Named moves come first, each a turn or a mirror and shown by rows before and after it. Which of them, in which order, take the first row of each pair that follows to the second? Write the first one first, as in the answered first pair.
move tetur:
[-22.5  -3.7 -40.8   6.5  21.2  36.6  -8.2  -4.3   1.8] |-> [-49.1 -14.5 -22.6 -15.9  -1.2  11.2 -11.6 -20.8  -8.0]
[-51.6  -9.5  37.7 -16.7   7.8 -15.9  12.5 -53.7   7.7] |-> [  7.1  15.3  -3.6  32.5  56.5  42.4  19.1 -16.1  29.0]
[  7.4   3.0  23.9   5.9  -5.2  -0.3  14.5  10.7 -26.3] |-> [ 10.5   4.9  21.3   8.7  -1.9   2.7  15.2  13.2 -24.8]
move Somi:
[  8.3  20.5   2.4   3.9  -0.4 -16.5  -4.8  -2.4   5.5] |-> [-10.0  14.9   7.2  -6.4  -8.5   9.5  13.2 -10.5   0.4]
[-16.4   5.9  -7.9  -6.1   2.4 -11.0 -15.7 -13.0 -14.9] |-> [-19.0   3.5  -8.0  -6.7   1.1  -7.7 -13.1 -14.3 -15.1]
[-22.9  15.5 -34.5  -7.8  22.6 -18.1 -25.4 -14.3   9.7] |-> [-41.1   8.3 -30.1 -17.6  14.1   8.0  -8.4 -22.0   4.6]
move dofo:
[ -9.6 -14.1 -23.8  -4.0  11.0  -8.0 -16.3  -9.8  15.5] |-> [ 22.7   2.3 -14.2   5.4  18.0 -11.2   2.2   5.1  21.1]
[-26.9  17.8 -14.2  -9.2  12.1 -23.7  -4.6 -17.7   4.7] |-> [  1.0  33.9  -6.3  -0.9  18.2 -26.2  11.6  -4.0   9.4]
[ 15.6  15.6 -14.7  21.1  14.2   9.1 -16.6   9.4 -12.8] |-> [ -4.6   5.3 -20.4  15.8  10.1  10.5 -27.9  -0.2 -16.8]
move Rovif:
[ 47.3  -7.6 -29.6  26.1 -20.2  -7.9 -31.8  28.5   5.8] |-> [ 46.0   4.1 -28.3  27.6 -20.2  -5.2 -33.2  28.5 -12.5]
[-47.1 -50.0 -39.3  -5.4  24.1  30.7 -19.8  -7.6  25.5] |-> [-53.1 -32.5 -45.1   0.4  27.0  29.3 -37.3  -9.1  -9.3]
[48.5 14.6 11.2 26.2  6.5 46.7 18.4 31.4 -5.5] |-> [50.6 -1.5  9.7 24.4  5.5 42.9 20.0 32.4 19.8]

Between the rows of a pair lie two moves.
[-16.9  -1.6   9.0 -29.6  -1.8   4.9  25.7 -14.0  23.8] |-> [-25.3 -12.4 -10.0 -24.6   4.6  -7.6 -10.7 -17.3  25.4] => Rovif then Rovif
[-10.6  -9.5  23.0 -16.3 -16.6   7.3   3.4  -1.0 -16.0] |-> [  9.5 -11.1  26.2 -12.9 -13.7   4.7  15.3   8.4   4.9] => dofo then Rovif
[  2.0  10.3  18.1   5.5 -12.3  72.3  42.2  10.3 -50.7] |-> [-15.7 -18.5  18.4  -8.5 -21.7  78.4  48.0  -0.5 -21.9] => dofo then Rovif
[-31.2  16.3   3.8 -42.9  -0.3  19.2  43.0 -20.8 -26.2] |-> [ -2.2   6.5  10.6 -38.9   2.1  14.8  62.9  -8.5  17.3] => dofo then Rovif
[ 54.9  10.1  21.3  18.6 -11.6   4.5  -6.3  34.6 -43.4] |-> [ 63.0 -11.4  29.8   9.7 -16.2   7.4  17.7  37.2   2.0] => Rovif then Rovif
[-15.6  -7.7  -1.7  -5.9  -7.7  -1.0 -14.9 -26.6  -2.7] |-> [  8.5  -2.3 -14.8  13.1   6.5   9.6 -22.4 -11.6   1.9] => Somi then tetur
[-47.4  11.8   8.2 -26.4  -1.7 -52.6 -22.1 -33.0 -11.0] |-> [ 24.5  39.9  30.0  -8.7  11.8 -58.2  24.7   0.5  19.7] => dofo then Rovif
[-11.3 -18.6   0.1  -3.2 -16.7  25.3   8.7  -3.6   1.0] |-> [28.5 -4.9  1.1 14.5 -6.1  5.8  2.8 17.2  6.0] => dofo then Somi
[ -3.3 -16.4 -21.7  23.2  12.8   5.3 -33.0   2.6  -0.4] |-> [ 20.7   5.8 -12.2  31.9  18.6   5.0 -16.4  13.9  -8.5] => dofo then Rovif
[ -3.8   1.1   1.6   7.9  -7.3 -25.0 -22.8 -20.2  -5.4] |-> [ 11.1  16.1 -14.6  20.7  15.5  15.9   0.8 -11.8   8.5] => Somi then tetur
[-20.4   0.0 -10.5  -2.5 -30.0  32.0  -9.4 -19.5 -42.2] |-> [ 44.3  38.0   2.4  17.6 -10.6   4.1  12.4   9.3 -26.3] => dofo then Somi
[-18.3 -21.7  -1.1   2.5 -35.2  38.6   9.2   0.6 -13.2] |-> [ 18.1  -5.8   8.3  12.9 -27.6  35.2  29.9  19.0  -0.3] => Rovif then dofo
[-23.3 -13.9 -22.7  -7.4  12.7  46.3  -3.9 -16.3  15.2] |-> [  6.9   7.8 -30.9  15.6  24.5  15.9 -43.2   3.3 -14.2] => Somi then Rovif
[ 36.5 -21.5  -4.1  29.2  -6.3  42.3  24.3  26.4  43.8] |-> [-25.2 -55.1  19.7 -13.6 -47.0 -21.6 -10.0  -9.9  26.1] => tetur then Rovif
[ 23.7   7.4  -8.3  -5.3   0.2   2.0 -13.1  18.4  25.3] |-> [ 19.4  16.1 -14.2  -1.2   2.6  -0.8 -27.5  16.5   6.0] => Rovif then Rovif
[ 28.2  49.3 -14.2   3.8  32.3   1.3   5.5  -0.4  -2.3] |-> [ -7.3  33.3  20.8 -31.9  -2.9 -33.9  15.2 -23.8  -7.8] => tetur then Rovif
[ 31.6  22.3 -24.8  -3.8  17.9 -11.7 -12.4   3.8   8.0] |-> [ -6.4   7.2 -34.1 -15.8   9.1  -7.0 -32.2 -14.1  -5.5] => Rovif then dofo
[ -4.3 -12.0   5.3 -21.2 -22.0   4.0 -15.2  -2.9 -39.1] |-> [ 22.3  -1.9   8.2 -12.0 -15.9 -20.0 -20.5   8.4 -33.8] => Rovif then Somi
[ 17.5 -11.2 -31.2  20.7  30.4  19.9  12.2  13.5  42.2] |-> [  6.9   0.3 -46.9  29.3  37.4  12.4 -21.7  10.5   9.4] => Rovif then Rovif
[ 13.3  23.6 -21.0  -7.3   9.2  14.6   6.1  36.2  11.0] |-> [-26.4  11.2 -30.4 -18.9  -0.2  19.5 -13.0  17.2 -10.0] => dofo then Rovif
[ 16.5  19.9  21.7   1.5 -12.3 -47.0 -27.1   2.8 -39.6] |-> [ 10.2  24.5  32.5  -5.9 -18.8 -37.4  -7.1  -0.5 -47.1] => dofo then Rovif
[-24.4  -8.3 -11.7   7.5  20.3 -15.5 -14.5 -21.1  11.6] |-> [-19.3  -9.6 -19.2  15.2  25.9  13.4  -6.7 -15.9  11.5] => Somi then tetur
[  4.0   8.0 -41.1   9.3  43.7 -18.2 -21.2  -1.0  55.9] |-> [ -9.5  22.3 -48.7  12.6  46.1 -19.2 -40.9  -7.1  19.3] => dofo then Rovif
[  0.6   3.7 -48.2  17.0  36.0 -14.0 -17.4  12.4  41.8] |-> [ -9.7  18.2 -52.3  20.6  36.8 -13.5 -32.1   8.9   8.4] => dofo then Rovif
[12.9 35.9  2.7 20.2 19.0  4.2 12.5  0.0 -4.1] |-> [-29.7  10.9  -4.0   6.6   6.2  29.6   2.6 -18.3 -14.1] => Somi then dofo
[ -4.4  21.2  20.8  -8.6 -10.1 -31.3   1.8  -7.1 -15.2] |-> [23.0 31.5 -3.7 17.3 16.9  2.4  3.1 11.0 -4.3] => dofo then tetur
[-10.8  -2.4 -22.2   4.5  17.7   6.8  -0.6   8.0  -6.7] |-> [-22.4  -6.6  -4.0 -11.0   1.8 -16.8   3.7  -0.5 -13.3] => dofo then tetur
[  3.8 -26.4 -10.3 -18.7  -0.4  23.8  26.1  14.8  -1.8] |-> [ 10.1 -22.5   0.0 -21.1  -4.9  14.7  33.8  16.5  -2.9] => tetur then dofo
